Named turns come first, each shown by rows before and after it. Which turns, in which order, take the first row of each pair that follows to the second? Write the first one first, as in the answered first pair.
sutam (before -> after):
[ -2,   3,  10,   7,  -9, -11,   4,   5,   2,  21, -12,  -8,   4,   4,   7,
  10,  -1,   8,  -6,   5,   7,   5,  -6,   4,  -8,  -4,   4,  -3,  19,  -9,
  10,  -1,  10,  -2,   6,  -6,  -5,   0,   5,  -3,   1,  -9,  -6,   0,   2,
   4,  15,   0] -> [ -4,   0,   9,  -3, -11,  -9,   8,   0,   0,  19, -19, -14,  -3,   6,   7,
  -2,  -8,   9,  -8,   6,   1,   8,  -6,   3,  -1,   1,   9,  -7,   9,  -6,
   4,   2,   5,  -3,   1,  -3,  -3,  -2,   6,  -6,   3, -10,  -5,  -3,   7,
   6,   8,  -2]
[  6,  10, -32,   3,  -5,  -6,  32,  24,  19, -20,  13,   2,  -7,  -2, -13,
  13, -13, -10, -21, -47,  -2,  -3,  10,  18,   1,   4, -14, -17,   7, -12,
   1,   0,   1, -11,  -3,  -6,  -3, -33,  20,  -3,   5, -11, -11,   3,  -3,
  15,  -9,  14] -> [  4,  11, -29,   3,  -5, -10,  29,  26,  20, -15,  14,   5,  -7,  -2, -13,
  16,  -8,  -6, -22, -44,   4,  -2,  10,  22,  -3,   3, -13, -15,  14, -12,
   5,  -2,   5,  -9,  -2,  -8,  -4, -34,  22,  -2,   2, -10, -12,   1,  -4,
  15,  -6,  16]
[ 11,   1,   5,  -2,   2, -11,  -3,   7,   5, -25,  -5,  -6, -16,  -6,   2,
  -6,  15, -14,   6,   4,  -6,   1, -10,   0,  -2, -10,  -6,  -9,  -2,   0,
  -3,  -2,   2,  11,   1,  22,   6,  -3,  -8,   9, -11,  10,  -1,   3,   1,
   3,  -5,  -4] -> [ 13,   2,   6,   1,   3, -13,  -3,   9,   3, -22,  -2,  -4, -14,  -5,   3,
  -3,  15, -13,   8,   4,  -5,   0, -11,  -3,  -3, -11,  -5, -10,   4,  -2,
  -3,  -4,   4,   9,   0,  19,   7,  -3, -11,  11, -16,  11,  -4,   3,   4,
   4,  -6,  -4]
[-10,   4,  12,   1, -10, -13, -31,   1,  -2, -14,   2,   3, -13,  11,  -4,
  15,  12, -22, -13,   7,  -6,  19,  -4,   5, -12,  -1,  -6,  -3,  25, -16,
  -7,  -4,   8,  12,  -7,  10,   8,   8,   9,  12,  -6,  -4,   8,   2,  26,
   3,   8, -13] -> [-10,   1,  12,  -5, -12, -14, -28,   0,  -5, -14,  -3,   3, -14,  12,  -3,
  11,   9, -18, -14,  11,  -9,  22,  -7,   7, -12,   3,  -4,  -6,  21, -16,
 -10,  -2,   7,  14,  -8,   7,   7,   8,  10,   7,  -2,  -7,   8,   0,  27,
   4,  10, -13]
Kiso (before -> after):
[ -5,   7,   1,  11,   9,   4,  10,  26,   8,  -1,  16,  -3,   6,  12,  17,
   2,   7, -10,   1,  -9,   5,  -3,   9,  16,   9,   6,  -1,  16,  11,  -5,
  14,  17,  -6, -19,  -3,   3,   3, -13,  -8,  11, -11,   6,  21, -11,  -6,
   0,  14,  -2] -> [ -6,   8,   5,   4,   0,   2,  12,  25,   2,   6,  11, -11,   7,  17,  18,
   0,   1,  -7,  -2,  -6,   2,   3,  10,  15,  11,  11,   2,  10,  10, -11,
  16,  20,  -7, -20,  -4,   0,   1, -12,  -9,   2,  -5,   0,  19, -14,  -2,
   4,  15,   0]
[-13,  -5,  16, -15, -16, -20,   9,   1,   5,  -7,  -5, -15, -14,  15,  10,
 -31, -12,   4, -21,  10,   1,  16,  -8, -10,  -1,   7,   6, -16, -11,  -2,
  -7,  12,  14, -13,  -4,  -2,  -2,   0,   1,   3,  13, -24,  -9, -21,  12,
   6,  -7,   1] -> [-13,  -9,  31,  -8, -10, -22,   0,  -5,   6,   2,  -4,  -5, -17,   7,  14,
 -23,   1,  -3, -10,  21,   3,  15, -21, -16, -14,  -5,   2, -10,  12,   5,
 -13,   8,  22,  -5,  11,   3,  13,   9,   3,   6,   5, -10, -14,  -9,  16,
   6,   0,   4]
[  7,   4, -16, -10, -10,  -4,  14,   3,   1, -29,  -7,  -9, -18,   6,   2,
 -12,  -8,  -6,  -9,  -7, -11,   1,  -9,  -2,  17,  10,   5, -14, -20,   5,
 -10,   5, -13,  -7, -19,   1,  -7,  -7,  -1,   2,   4,  -8,   3,  -9,   4,
   5,  -3,  -9] -> [  5,  -1,   5, -19, -17,  -9,  13,  -5,  -9,  -4, -20, -14, -17,   8,  10,
 -16, -12,  -2,  -9,   8, -14,  13, -17,  -3,  13,   3,  13, -17,  -3,   3,
 -12,   2,  -4,   2,  -7,  -3,   1,  -1,   5,  -6,   7, -12,  -1, -11,  12,
  13,   3,  -5]
Fated (before -> after):
[-2, -7,  1,  1,  3, -3,  2,  0,  7, -7,  0, 11, -4, -3,  2,  6, 10, -5,
  4, -1, -1, -1, -3, -5, -1,  6, -6,  6,  6,  8, -5,  4, 12, -6,  0,  3,
  5, -5,  0,  1, -6,  8,  0,  3,  0,  1, -1, -1] -> [ 2, -7,  0,  1,  4, -4,  0, -4,  6, -8, -1, 10, -6, -4,  3,  4, 10, -4,
  6, -1, -2, -2,  0, -5, -2,  5, -8,  5,  5,  8, -4,  2,  9, -9, -1,  6,
  4, -5,  0, -2, -4,  8,  2,  2,  3, -2, -2,  0]
[  4,   7, -13,   7,   4,   4,  -1,  18,  11,  -5,  14,  18,   3,   4,   1,
  19,   6,   1,   5,  -8,  11,  -6,   4,   6,   1, -10, -10,   6,   1,   5,
  10,  -4,  -1,  -2,  -3,   6,  -3,   2,  -8,  14,  -2,  18,   3,   5,  -7,
  -3,  -8,   6] -> [  3,   9,  -7,   7,   1,  -1,  -2,  20,  12,  -4,  12,  18,   2,   4,   2,
  23,   7,   1,   0,  -4,  11,  -3,   1,   6,  -2, -10,  -9,   4,   7,   3,
  10,  -3,   0,  -1,  -2,   8,  -2,   1,  -6,  16,  -4,  18,   2,   7,  -5,
   1,  -3,   7]
[ -7,   0, -15,  -1,   0,   3,   2,   6,   0,  -2,  12,   4, -10,  -8,  -3,
   6,  -5,   3,   7,   4,   5,   2,   1,  -9,  -5,  -3, -13,   2,  -9,   2,
  -3,   2,  -3,  -4,  -8,   2,   2, -11,   2,   6,   2,   9,  -5,  11,   3,
   4,  -8,  -4] -> [ -6,  -2, -11,   3,   0,   6,  -2,   6,  -5,   6,  14,   8,  -6,  -8,  -3,
  11,  -2,   6,  10,   6,   5,   1,   4,  -9, -10,  -6, -13,   5,  -3,   1,
   2,   0,  -2,  -4,  -2,  -1,   2,  -8,   2,   7,   3,  10,  -6,  11,   2,
   2,  -4,  -1]
tobu (before -> after):
[  0,  -4,  -1, -19,  -2,   2,   2,  -2,   0, -26,  -5,  -1, -13,  -8,   0,
 -29,   2, -12,   0,  -1, -15,  -3, -13,  -6,   5,   1,  13,   1, -13,  10,
 -24,   5, -13,   5, -10,  13,   9,   7,   0,  -2,  -4,   0,   3,   8,  10,
   8, -11,  -8] -> [  0,  -9,  10, -14,   5,   4,  -8,  -8,  -9, -13,  -4,   8,  -8, -14,   3,
 -20,   7, -11,  10,   7, -15,  -5, -12, -10,  -6,  -7,  13,  10,  -2,  16,
 -23,   3,  -7,   9,   2,  12,  18,  13,   1,   1,  -7,  10,   2,  11,  11,
   3, -10,  -6]
[ -5,  -5,  -7,  -7,  11,  12,  -2, -11,  -5, -14,   5,   9,  -5, -12,   4,
  -9,  -2,  -1,   9,  -1,  -1,  -6,   0,  -6,  -1,   2,   2,   9, -18,  14,
  -9,   0,  -4,   5,   1,  10,  12,   3,  -2,  -3,  -1,  10,  10,   1,   0,
  -8,  -7,  -2] -> [ -5,  -3,  -7,   2,  15,  10,  -4,  -9,  -5, -11,  10,  12,  -3, -12,   2,
  -2,   2,   1,  14,  -1,   2, -11,   1,  -7,  -5,  -3,  -2,  12, -11,  11,
  -5,  -1,  -1,   9,   6,   9,  12,   2,  -3,   2,  -2,  13,   7,   2,  -3,
  -9,  -7,  -1]
[  1,   2, -31,   8,   9,   3, -18,   3,   2, -15,  14,  -3,  -1,  16, -13,
  16,  -7, -13, -20,  -1,  -9,  -9,  18,   2,   5,   8,  -5,   6, -14,  10,
   0,  -1,  -4, -18, -12,   1, -15,  -4, -10,   7,   2,   1,   0,  -4,  -2,
  -4, -21,  -7] -> [  1,  -1, -25,  -3,   8,   6, -15,  -4,  -5, -15,   3,  -5,  -8,  15, -10,
   1, -14, -12, -22,   2, -20,  -2,  12,  -1,   9,  12,   1,   2, -22,  13,
  -6,   1,  -7, -16, -11,   4, -11,  -3,  -7,   1,   6,  -5,  -1,  -7,   4,
  -1, -23,  -9]
Now pairs of rows:
Each pair is 2 to 4 turns apart.
[ -1,  10,  12,   8,  -7, -13,   3,  16,   8,  22, -15,  -5,  13,   9,  -8,
  11,   6,   8,  -6,   5,   1,   4,  -1,  16,   2,  -2,  -4, -10,  29, -18,
   9,  -9,  12,  -1,   3,  -7,   4,  -5,   1,  -1,   5,  -4,  -7,  -2,   1,
   8,  19,   5] -> [  1,  13,  -6,  23,   5, -13,  -2,  22,  21,  -7,   6,   4,  12,   1, -15,
  15,  16,  -2,  -1, -10,   6, -14,   4,  16,   2,  -3, -16,   0,  15,  -9,
   8,  -9,   7,  -4,  -6,  -2,   1, -12,  -5,  13,  -7,   5,  -1,   4,  -9,
   0,  10,   1]  Kiso Kiso
[ -2,  -2,   3, -17, -16,   4,  19,   7, -10,  15, -17, -13,   2,  19,   9,
  -9, -15,  11, -17,   3,   1,   8,  -2,   7,  10,  10,  10, -13,  -2,  -5,
   4,   4,  -4,  -4, -10,  -8,  -1,  -5,   5, -21,  10, -19,   4, -14,  12,
   4,   9,   3] -> [ -2,   1,   9,  18,   5,  -1,  -5,  15,   0,  14,   9,  17,   7,   1,   9,
  26,  19,  -4,   4,   3,  18, -15,  -6,   2, -16, -14,  -3,  12,  31,   8,
  10,  -7,  11,   3,  11,   0,  13,   3,   0,   5, -14,  11,   1,   5,   4,
  -3,  15,   7]  tobu Kiso tobu
[  2,  11,  22,   6, -12,  -7,   8,  17,  -4,  24,   3, -11,   3,   2,  13,
  18,  -6,  -3, -13,  -4,  -8,  -2,   4,  23,  -5,   2,   3, -18,  14, -16,
  17,  -9,   4,  -8,  -2, -12,   0, -12,  -8, -21,   6,  -6,  -8,  -6,  -1,
   5,  14,   7] -> [  0,  12,  11,   5, -11,  -5,  10,  21,   2,  10,   9, -10,   4,   4,  10,
  15,  -8,  -4, -14, -13,  -6,  -5,  13,  27,   3,   8,  -1, -19,  -2, -14,
  18, -10,  -3, -13,  -9, -13,  -4, -19, -10, -21,   9, -13,  -5,  -8,  -9,
   2,   6,   3]  Kiso Kiso Kiso Kiso
[ -9,  -1,  -7,   0,   0,  17,   3,   3,  -9,  -4,  21,   8,  12,  -6, -14,
   2, -10,  13,   3,  -4,   4, -15,  14, -11,   5,  -4, -10,   8, -22,   3,
   6,   2,  -5, -12,   8,  -7, -19,   9, -12,   8,   2,  -7,   0,   2, -10,
 -21, -14,  -6] -> [ -7,   1,   4,  14,   0,   8,   2,  10,  -4,   7,  18,  14,  12,  -5, -12,
  18,   3,   9,   4,   3,  16, -17,   9,  -8,  -7, -14, -15,  11,   6,  -1,
  12,  -3,   6, -10,  17,  -8, -13,  12, -12,  19,  -5,   1,  -4,  10, -11,
 -16,   3,   0]  Kiso Kiso Kiso tobu
[ -3,  -3,  30, -26,  -6,  16, -10, -27, -17,   9,  -3,  -6,  -9,  -4,  19,
 -18,   7,  -8,   1,   2,   4,  24,  -9,  -6,  -5, -12,  17,   9, -11,  14,
 -12,  11, -12, -11,  20,   8,  13,  16,  -4, -27,  23,   4,  -8,  11,   2,
 -20,   2,  10] -> [ -1,  -5,  13, -24,   5,  26, -15, -27, -11,  -6,  13,  -3,  -5,  -8,  13,
 -15,   4,  -6,   6, -12,   4,  15,   3,  -8,   0,  -8,  12,  16, -34,  17,
 -12,   9, -21, -18,  13,  12,   4,  12, -10, -24,  22,   5,  -4,   9,  -7,
 -33, -12,   6]  Kiso Kiso Kiso tobu
